In the data rows, 128 means zero.
Here are some points:
[231 123 157   0  36 109 139 149 102 198 170 131 150 138 161  31  55 129
 140 127 156]
[ 99 158 129 142 100 119 102 211 156 131  85 106 108 140 116 217 144 108
 158 111 119]
[107 209 157 114  81 134  71  90 108 130 223 146 136 142 145  81 135 139
 122 139 106]
[145 127 146 128 137 137 236 162 128  90 130 155 127 126 134 106 144 152
 158 138 145]
[ 74 122 121 208 145 138 144 113 107  95 114 128 111 128  92 216 232 163
 137 171 172]
[110 110 139 167 155 117 189 155 155  69  68 115 113 112 131 165 173 149
 137 152 131]
[136 138 124 140 170 132 153  92 146  72 119  96 133 108 130 132 119 110
 116 160 120]
[113 204 157 132  89 135 141 131 105  83 230  99  89 123 132 172 203 138
  90 104 133]
[124 130 135 115 107 143 137 131 124 112 151 149 110  91 111 240  87 136
 167 106 131]
[120 105 140 121  80 126 166 127 125 160 160  80 125 156 131 190 108 119
 114 133 141]
[150 213 151  58  50 137 165  67  79 163  81 139  98 139 155 144 139 130
 126  84 121]
[ 96 122 120 182 181 116 176 112 111 130   0 117 100 158 125 111 201 153
 142  94 138]
[143 118 107 151 149 155 107 168 118 150 159 162 111 142 134 208 145 129
 112 131 145]
[147  93 133 132 106 116 112 102 141 182  82 134 115 122 123  84 116 155
 129 115  98]
[ 78 101 116 227 210 169 184  78 160 113  14  99 125 119 109 235 160 104
 113 189 166]
[201 160 147  93  60 104  82 103 135 155 153  75 151 124 102 165  75 108
 120 110  98]
[101 154 113 148 155 127 203 169 166 153  22 142  99 111  99 150 201 132
  83  56 131]
[161 197 152  65  48 109 110 145 157  85  87 144 115 131 126 147 136 146
  63 114 113]
[122 142 113 153 145 146 175 156  87 201 149 128 126 138 126 102  90 125
 115 109  83]
[116 146 144  96  98 126 164 144 131  84 139 130 141 119 144  90  85 106
 187 179  94]
[ 90 100 117 201 247 127  54  96 105 164 137 167  75 110 116 130 168 144
 140 134 185]
[114 108 128 226 214 138  81  83 196 134 111 158 158 123 131 130 170  97
 106 153 119]
[129 110 118 147 118 132 101 135 114 133  95 102 112 100 105 118  80 116
 140 136 116]
[148  87 157 122 167 139 146 109 156  54  86 134 146 120 160 140  85 156
  83 144 130]
[113 170 143  74 107 148  97 151 133  84  89 146 145 138 119 171 126 136
 106 103 152]
[115 152 111 157 147 113 216 132 143 102 172 129  88 159 147 118 136 139
 150  80 136]
[199 105 130   6  37 109 141 134 123 119  51 101 164 104 156 146  66 109
  93 151 102]
[102 170 144 187  89 141 110 118 113 115  96 126  90 103 110 168 229 119
 120 161 116]
[ 84  98 134 173 220 137 255 137 135  62  22 131 126 103 136  83 115 138
  66 141 129]
[250 158 137  45  57 103 128 152 148  69  15 114 134 137 162  69 119 124
 104 144 117]
[145 189 130 123  90 146  69 123 140 177 206 149 142 174 114  93  96 137
 186 147 130]
[104 116 137  76 144 123 127 116 115 214 179 139 118  94 142 119 147 114
 107 105 122]
[191 138 151  30  75 111   0 100  83 255 195 137 167 147 129  76  54 102
 189 182 166]
[108 100 130 115  96 117  75 152  74 114  99 141 202 129 161  88  85 121
  80 173 130]
[165 159 146 113 122 140 147 124 118 105 234 160 184 179 157 126 125 101
 175 143 112]
[130 108 141 123 113  96 166 141 122 126 128 109 172 152 111  26 108 119
 115 160 146]
[103 161 131 156 105 139  73 120  89 107 168 153 151 162 113 144 134 117
 149 188 131]
[129 146 126 103  94 128 202 146 162  77  63 117 122 115 110 157 175 137
 142 114 110]
12 more points follow, each with its number after it:
[175 140 116 120 109 121   0 134 114 134 193 179 220 128 134  70 116  81
 175 120 151] 0
[116 142  91 124 154 156 109 109 110 164 247 160  95 175 135  89  83 127
 155 161 141] 1
[156 142 140 122 152 117 171 122 118  94 129 128 159 147 113 126 111 122
 122 107 122] 2
[139 128 125  97 109 115 204 130 143  99 106 130  96 140 137 100 159 151
  94 132 123] 3
[ 99 154 126 168 187 143 109 127 141  89  98 152 100 146 112 216 131 137
 132 139 104] 4
[110 101 121 147 182 144  71 137  88 173  54 119 112 150 127 124 157 122
 159 126 138] 5
[ 98 102 124 133 186 130  93 130 103 193 187 129 176 141 137 149 153 105
 152 164 111] 6
[121 210 159 144  53 124 128 123 115 100 189 119  84 153 119 184 213  99
 146  70  79] 7
[105  80 109 132 161 157 152 138 117 140 211 170 173  59 135  95 124  92
 125 183 128] 8
[106 116 137  98  55 124  72 109 140 204 234 160 154 138 154  82  61 109
 169 145 152] 9
[115 121 129 174 134 147 157  69 120 133 186 116 121 181 119 109 152 103
 147 124 126] 10
[159 139 179  21  86 131 149 124 137  86 111 119  82 149 117 119 221 108
  91 114 123] 11
Which three of these numbered points are nearest to each point below, looking only along the 6 directions in which the first points spread most? Their numbers follow each, nearest first.
[ 77 202 164 105  21 109 112 102 171 128 156 149  97 144 111 173 212 142
 138  68 128] > 7 11 3
[114 123 132 161 124 136  94 144 120 179 138 132 109 115 120 140  74 162
 248 130 181] > 6 10 8
[114  78 112 141 148 122 108  97  93  84 191 107 255  72 146  88  56 100
  75  97 146] > 8 2 6
[101 203 116  90  40 109 141 116 106 169 185 121  91 142 134 163 123 136
 174  62 141] > 7 11 10
[111 211 146 140 125 120 160  77 115 161 170 106 100 187 125  87 146 104
  79 158 126] > 10 2 3
[213 127 149  48  74 124  35 107 137 129 143  96 255  87 144  89  42 114
 107 106 145] > 0 9 2
[151 106 109 136 181 146 249 123 160  63   0 133 135 129 109 123 170 150
  43  99 122] > 3 2 11
[117 209 164  98  66 121 164 158  77 184 160 137 107 194 136 183 138 123
 137  88 114] > 7 11 2
[149 145 128 136 129 136  81  97 100 170 255 131 134 172 112  94 145 108
 158 133 143] > 1 9 6
[102 119 108 125 206 137 107 142 128  63 148 143  64 129 136 237 145 139
  72 127 101] > 4 2 10
[105  87 119 162 214 128 168 109 134 168 191 144 119  89 135 114 132 123
  98 184 159] > 8 10 6
[121 112 116 106 122 148 157 126 141 104 133 115 128  92 152 123 100 150
 143 136 127] > 2 3 10
[ 78 103 106 108 180 111 149  95  87 255 255 170 117 154 123  83 129 147
 201 134 128] > 1 6 10
[141  95 140 122 117 113 141 115 121 132 117 122 120 112 127 138 130 125
 115 127 131] > 2 3 5
[134 119 122 123 133 134 255 101 214  40   0  70  87 127 115 126 119 135
  69 122  90] > 3 2 11
[181 116 130  57  91 122  46 150  88 238 219 161 250 102 125  61  23 106
 221 135 135] > 9 0 1
[100 180 105 100  93 134 121 113 139 163 251 212 117 191 126 112 110 144
 129 144 133] > 1 10 9
[138 122 151 144 125 124  54 123  99 180 251 175 151 125 142  93 166 129
 146 144 124] > 1 0 9
[110 100 116 166 147 131  73 114  96 196 205 160 162  88 125 137  87 127
 202 124 151] > 6 1 8
[124 117 120 139 104 140  74 151 136 134 255 149 132 151 130 102  70 120
 132 124 149] > 1 9 6
[196  73 152 103 178 136  99 150 128 147 165 102 159  89 130  41  41 117
 178 175 137] > 8 9 0
[139  84 125  81 122 120 174  98 144  96 147 155 142  97 145 134 124 144
  60 172 128] > 2 3 8
[117 115 100 126 115 138  58  52 101 193 247 178 110 186 137 128 123 122
 246 188 134] > 1 9 6
[102  99 129 148 172 131  60 138 118 147  90 116 116  81 148 126 143 128
 126 141 140] > 5 6 4
[165 133 154  67 112 127  71  84  85 217 255 139 122 136 124 106 116 108
 115 148 140] > 9 1 0
[127 117 113 166 151 119 175 190 140 111 129  80  99 144 114 130  69 140
 138 139 131] > 2 8 3
[131 112 127 156 154 119 124  97 115 167 255 164 154  73 132 118  81 134
 147 151 140] > 1 8 6
[122 139 110 183 127 122  69 118  77 143  70 116 105 107 113 127 154 119
 108 130 130] > 5 4 6
[204 123 127 120 107 109  34 108  80 141 255 117 240  91 100  92 111 115
 157 172 161] > 0 9 1
[176 112 140  19  76 116 116 127  91 241 179 136 143  93 117 126  70 110
 118 126 122] > 9 0 1
[138 214 125 113  18 102 113 154 116 131  48 148 149 162 159 109  95 125
 115  56  88] > 11 3 2
[124 227 133 111  56 100 119 175 131  77  82 124 110 159 122 185 110 165
 105  94 124] > 11 7 3
[199 159 151  72  52 112  51 116  97 148 164 123 191 159 123  63 111  86
 137  74 132] > 0 9 11
[123 122  98 164 113 137 111  94 115 170 214 134 138 145 122 204 104 122
 133 142 148] > 6 10 1
[102 146 125 198  88 122 147  90 113 177 230 159  96 118 151 166 179 126
 102 143 128] > 10 6 1
[128  85 120 152 100 118 159  61 140  95 162 168 164 120 127 125 118 124
 179 181 140] > 8 2 10
[115 156 125  97 122 122 166 103 110 127 197 127  76 162 145 225 176 142
 105 124 103] > 7 10 4
[104 110 120 154 150 148  94  79 128 157 142 173 120 127 124 157 105 114
 203  80 111] > 6 10 5
[147 133 116 133 114 127 137 115 108 113 229 119 118 136 127 107 191 105
 187  77 152] > 10 1 2
[108  99 123 140 136 151  56 123 123 143 214 151 147 109 150  79  43 101
 169 144 157] > 1 8 9
Here are 12 other points, each followed by its number:
[153 148 164  89 144 142   0  90  77 198 232 138 160 158 137 143 106 151
 153 158 158] 0
[ 69 117  97 227 201 131 255 108 187 131   0  51 110  95 108 121 190 139
  83 175 107] 1
[171 145 136  88  86 128 141 129 133 107  56 107 102 161 122  92 112 120
 133  90 124] 2
[149 105 137  52 136 128 111 148 123  93 107  80 106 144 109 144 194 115
 142 110 130] 3
[123 131 100 193 123 142 113 149 121 104 191 102  85 113 135 235 208 185
  95 118 126] 4
[255 128 164  45  38 102  95 127 120 200 218 134 255 121 172  44  83 105
 155 154 144] 5
[ 94 114 109 156 134 123 119 104 127 141 153 114  98 137 118 159 109 136
 151 143 150] 6
[165 128 145  93 105 139  23  67  81 255 240 189 110 121  99  69  91 110
 214 130 136] 7
[ 99 139 122  86 118 135  52 121 128 103 152 122  84 149 121 123 234 137
 143 105 121] 8
[109  97  96 144 204 142 238  79 114  30   0  76 224  55 115  79  80 122
  63 209 155] 9
[123 108 184  97 111 127 100 127 119 160 241 129 106 142 122  97 117 153
  94 110 102] 10
[150 132 139  82 131 113 117 121 133 139 143 131 115 153 170  83  50 116
 136 112 116] 11
Which three of these numbered points are nearest to each point below, looking only along the 6 directions in which the first points spread most? Their numbers follow each, nearest first.
[102 141 144  88  84 150  89 138 127 192 255 140  91 182 145 117 124 134
 146 120 155] > 10 0 7
[116 100 122 198 172 111 225  67 148 104   6  89 226  86 158  68 144  89
  76 207 112] > 9 1 2
[112 118 121 151 124 167 172 108 119 107  95 145  76 134 113 255 255 152
 108 158 102] > 4 3 8
[ 87 118 110 142 255 131 247 175  89  49   0  59  77 119 122 147 199 122
  37  97  94] > 1 9 3
[117 116 110 190 202 115 128  75 143  96 101  91 136  83 109 176  89 126
 149 130 161] > 6 3 4
[154  87 126  89 142 135 125 121 116 100 146 124 168  66 139  70  68 113
 132 146 123] > 11 2 10
[109 178 126 112 139 114  75 104  67 127 138 105  93 157 133 120 158 120
 159 108 133] > 8 10 3
[119 118 128 118  91 125 110 131  95  69  84 121  98 126 127 147 113 121
 135  75 110] > 3 2 6
[144 138 135 114 154 130 114 132 134 119 120 125  94 132 137 137 161 153
 117  84  96] > 3 8 6
[164 109 137 125 108 116 123  81 130  79  96 116 139 121 103 155 148 137
 152 164 101] > 3 6 2
[110 147 129 183  96 112 114 119 135  95  76  96 132 125 104 112 128 132
 131 117 117] > 3 2 8
[146  71 110  68 138 137  96 115 107 122 163 111 201  87 122  82  88  97
 128 125 115] > 11 10 6
[184 181 154  39  48 116 132 147 144 107  49 113 130 120 150  55  95 105
 148 121 141] > 2 11 3
[110 117 108 149 208 140 197  61 182  84   0  56 179  75 131 145  80 124
  70 164 129] > 9 1 3
[129 102 114 172 175 144 134 135 114 189 133 176  95 153 123 118 149 127
 145 131 144] > 6 10 3
[ 83  99 107 152 216 140  92  95 117  87 106 137  70 108 114 199 253 147
 101 134 142] > 4 6 8
[106 135 126  85 177 148 100 197 112 114  52  90  88 156 131 172 195 172
 145 101 135] > 3 8 2
[165  93 119 119  95 110 255 117 198  11   0  58 118 115 128 184 149 111
  27 131 125] > 9 1 2
[157 163 153 128 133 137 109 104 188 144 172 124 167 139 127 114 223 134
 104 179 122] > 8 3 6
[115 161 130 176 132 112 122 184 152  96 149 124  66 143 113 202 255 132
 111  50 115] > 4 8 3
[ 97 118 117 133 123 142 107 195 116  76  55 117 124 168 126 137 177 119
 139 107 143] > 3 2 8
[114 141 129 123 143 131   0 113  77 190 255 102 133 162 134 107  77 148
 132 178 132] > 0 7 10
[134 157 135  95  86 101 194 170 150  92  42 135 144 154 142  98 115 132
 103 140 152] > 2 3 11
[ 89 131 113 170 213 149 170 134 146  96   8  89  91  56 117 179 203 153
 107 158  97] > 1 3 4
[141 171 138 113  67 113 115 133 149 104  98 132  93 107 117 168 173 105
 123 126  95] > 3 8 2
[136 166 123  74 111 110 113 129 123 146 226 133 127 136  97  82  97 128
 119 112 163] > 10 11 6
[ 91 108 103 167 169 135 107 146  94 157  83 132 144 113 110 142  59  96
 155 109 136] > 6 3 11
[152 132 126  59 100 126   7  82  83 255 255 203 143 138 147  43  85 136
 209 125 141] > 7 0 5
[137 132 151  93  67 123  28 122 119 135 168 102 121 113 119 146 169 145
 147 112 117] > 8 3 10
[106 171 170 163 132 122 118 178  95 136  99 156  73 148 127 153 230 148
 152  64 118] > 8 4 3
[105 128 130 119 127 110 103  77 130 119 228 164 115 121 126  93 135 157
 110 129 128] > 10 6 8
[215 109 149 102  61 102  68 125 121 181 228 144 206 118 157  53  45  96
 148 154 181] > 5 11 0
[106 140 109 136 159 157  73 100 154  75 106 114 108 141 112 191 202 144
 162 145 131] > 4 8 6
[150  94 126  77 144 117  57 122 100 251 255 115 120  75 157  49  68 123
 103 110 140] > 7 10 0
[ 94 121 105 228 244 127 163 177 201 121  59 139  56 149 114 141 222 125
 142 137 126] > 1 4 6
[138 110 111  68  45 128  95 116 129 213 255 164  72 143 128 118 131 140
  96 122 133] > 10 7 0
[110 146 114 120 111 117 121 171 126 116  82 138 121 183 134 131 139 112
 123  85 133] > 3 2 8
[145  94 142 132  92 137 147 180 126 117 133 149 135 119 124 130 142 128
  74 152 158] > 3 6 2
[149  83 107  92 139 142 120  92  93 102 121 143 196 130 138  78 101 115
 132 159 146] > 11 6 3
[137 120 123 118 110 119 242 152 147  63  65  85 154 102 108  75  88 122
 121 103 107] > 2 3 11
